In the rows, zero is written as 128.
One turn moves every row onto another: examples first, then more rows asked
Padu: [123 150 139 109 156 162 104 164 166 129 105 159 133 123 108]
ribod: [119 157 121 103 106 115 119 135 143 115 135 155 137 145 124]
dol: [116 121 120 116 144 100 116 107 144 113 124 145  94 133  80]
sib: [118 104 109 125 139 129 144 142 143 148 133 118 148 108 126]
gaba: [125 128 136 136 160 148 120 172 147 161 140 143  90 124 100]
luv: [124 119 118 134 142 138 129  98 162 154 141 138 119 127 150]
bidi: [116 128 123 127 141 123 140 138 161 158 137  99 148 118 116]
puf: [122 125 138 137 165 137 114 172 155 158 146 153  92 116  98]
kek: [119 147 154 114 167 134 112 123 169 124 141 143 101 148  86]
vipi: [110 135 130 120 158 123  90 140 173 146  95 133 134 115  92]
Galel: [119 138 118 129 152 140 153 115 162 178 152 145 117 135 131]
zazu: [129 132  98 105 161 124 152 160 154 139 125 146 113 132 158]
rores: [123 129  96 120 124 131 123 123 154 154 165 184 120 124 129]
Bogel: [128 142 104 134 156 153 145 146 166 171 100 147  96 108 107]
Mokaz: [106 134 101 104 152 131 130 162 126 141  92 163 115 115  96]
limi: [128 114 125 109 159 134 136 138 142 114 143 182 108 134  80]
Nonu: [128 126 137 141 142 130  96 144 164 115 135 123  88 104 114]
Nefa: [120 135 110 129 140 124 144 159 138 123 141 134  75  99  94]
Dor: [110 167 118 110 133 124 114 138 157 118  90 118 112 119  98]
Zas: [125 136  94  95 155 107  98 133 187 130 150 140 138 135 123]
gafaf: [127 123 123 121 143 146 152 151 159 145 146 118 154 114 118]
veg: [124 142 104 111 154 108 133 141 165 139 117 120 110 134 160]
zitob: [131 149 119 110 165 128 135 157 176 147 129 133 119 140 156]
Febo: [114 148  95 124 116 108 123 107 159 156 159 153 108 126 120]
goke: [123 136  75  87 147 101 127 135 168 119 151 143 128 127 118]
Zude: [119 126  99 108 138 131 125 140 149 100  98 140 127  94  97]
Niku: [109 120 122 115 154 107 114 108 135 114 123 141  88 132  93]
tagiv: [135 131 115 140 152 159 117 134 178 155  95 142 102 106 123]
vofaz: [127 136 106 122 135 146 165 107 154 140 151 140 112 120 139]
riv: [130 125 138 142 138 140  97 145 155 126 127 115  86 114 117]
Veru: [135 144  98 133 139 154 144 133 169 138  97 130  93  98 117]
Vokir: [124 134  85 104 141 141 112 116 158 130 112 185 112 122  87]
Kilug: [112 157 116 101 117 109 132 146 135 142 139 166 135 151 112]
Kovim: [123 118 129 105 166 145 138 138 135 110 143 176 101 133  91]
Zifur: [123 135  89  89 164 112 122 151 175 144 158 159 137 135 112]
Buge: [131 159 104 102 144 154 113 121 181 133 124 177 116 132  81]
zod: [129 156 115 122 121 137 118 117 179 143 170 161 122 129 126]
fes: [129 142 154 118 158 129 111 123 174 122 143 151 110 147  76]
mut: [115 153 118 104 161 144 144 168 161 140 117 154 132 111  72]
basa: [115 144 130 108 121 119 104 142 145 138 135 168 144 153 126]
Rapa: [126 131 111 130 136 136 144 159 131 125 134 127  75 108 101]
sok: [119 154  94 108 139 126 101 104 173 141 109 162 107 131  80]

Kilug goes to sib
puf goes to Kovim
Now find these:
zazu goes to goke
Febo goes to luv
Rapa goes to dol
Bogel goes to Vokir
Zude goes to Dor

One turn moves every row onto another: examples first, then more rows asked
vurit: [135 157 157 125 119 129  99 106 164 157 130 100 168 142 137 128 145 110
 127  96  74 158 113 137 101 172  54  96 154 109 129 107]
kon: [156 113 170 118  75 135 120 125 149 187  99 124 125 134  72 150 151  94
 121 106 113 125  96 169 141 130  87 147 154 111 156 108]
tuk: [160 122 183 116  76 139 117 124 149 183  93 101 121 139  78 157 156 106
 119  98 110 116 106 160 143 127  78 144 147 108 154 113]
Migud: [143 141 132 128 122 127 130 107 150 146 129  90 103 168 102 122  94 112
 102 135 109 158  94 162 162 164 119 115 171  84 157 117]
Zazuk: [153 119 180 115  78 142 118 126 144 176  98 100 119 143  82 164 143 100
 120 104 115 121 113 160 136 134  78 147 142 109 172  99]
Tuf: [169 170 134 144 116 116 107 104 167 145  99 130 109 146 139 127 122 121
 122 154 123 131 146 126 126 160  83  88 170 117 158 125]
loka: [125 127 132 147 119 129 131 101 162 161 115  90 110 166 105 113  96 118
 105 151 104 154  98 151 163 165 116 117 176  98 140 126]
Deki: [162 121 186 117  73 123 121 115 152 182  88 113 126 137  84 150 135  98
 130 102 120 110 106 158 132 131  84 152 154 106 152 105]
kegor: [145 148 165 113 124 135  94  98 170 156 123  94 166 154 136 130 145 118
 129 105  76 167 110 125 110 177  50 113 152 112 136  97]
Kor: [115 163 166 116 105 110  92 106 155 201 106 107 110 144  88 138 127 114
  89 148 109 122 131 136 128 147 123 117 142 125 150 135]
vokid: [144 135 122 135 124 124 132  95 159 150 116 102 117 166 105 106 100 114
  93 133  97 158  88 161 156 167 126 116 177  96 145 118]
pufop: [123 138 183 107 104 104 110 107 185 200 114 133 120 185 137 131 157 127
 146 133 118 134 118 138 111 162  75 117 148 121 170 129]
mip: [128 148 190 103 108  99 109 108 181 203 113 134 111 172 134 121 149 121
 147 125 125 143 127 121 109 162  69 131 155 136 161 119]
Fidos: [167 180 138 134 117 117 109 112 159 157 108 124 104 136 126 119 116 129
 119 139 120 138 156 131 124 168  83  78 174 112 155 138]
bote: [144 139 162 124 114 139 100 102 164 158 117 110 170 149 134 121 142 114
 131 101  62 170 124 135 104 175  58 109 153 110 144  95]
gud: [142 155 161 113 120 138  99 100 159 150 128  98 162 158 146 137 127 112
 119 102  74 165 120 132 114 174  53 113 142 112 149  87]
bebo: [124 172 159 117 102 109  81 110 153 195 101 116 121 144 104 138 133 108
  87 154 112 116 120 152 135 136 129 113 132 116 147 136]
Vugab: [153 134 132 136 122 128 121 106 162 150 126  85  95 164 110 115  99 117
 108 130 107 162  91 158 161 164 122 117 181  88 135 124]

kon goes to vokid
Fidos goes to mip
Now find these:
Deki goes to loka
pufop goes to bebo
tuk goes to Vugab
Migud goes to gud

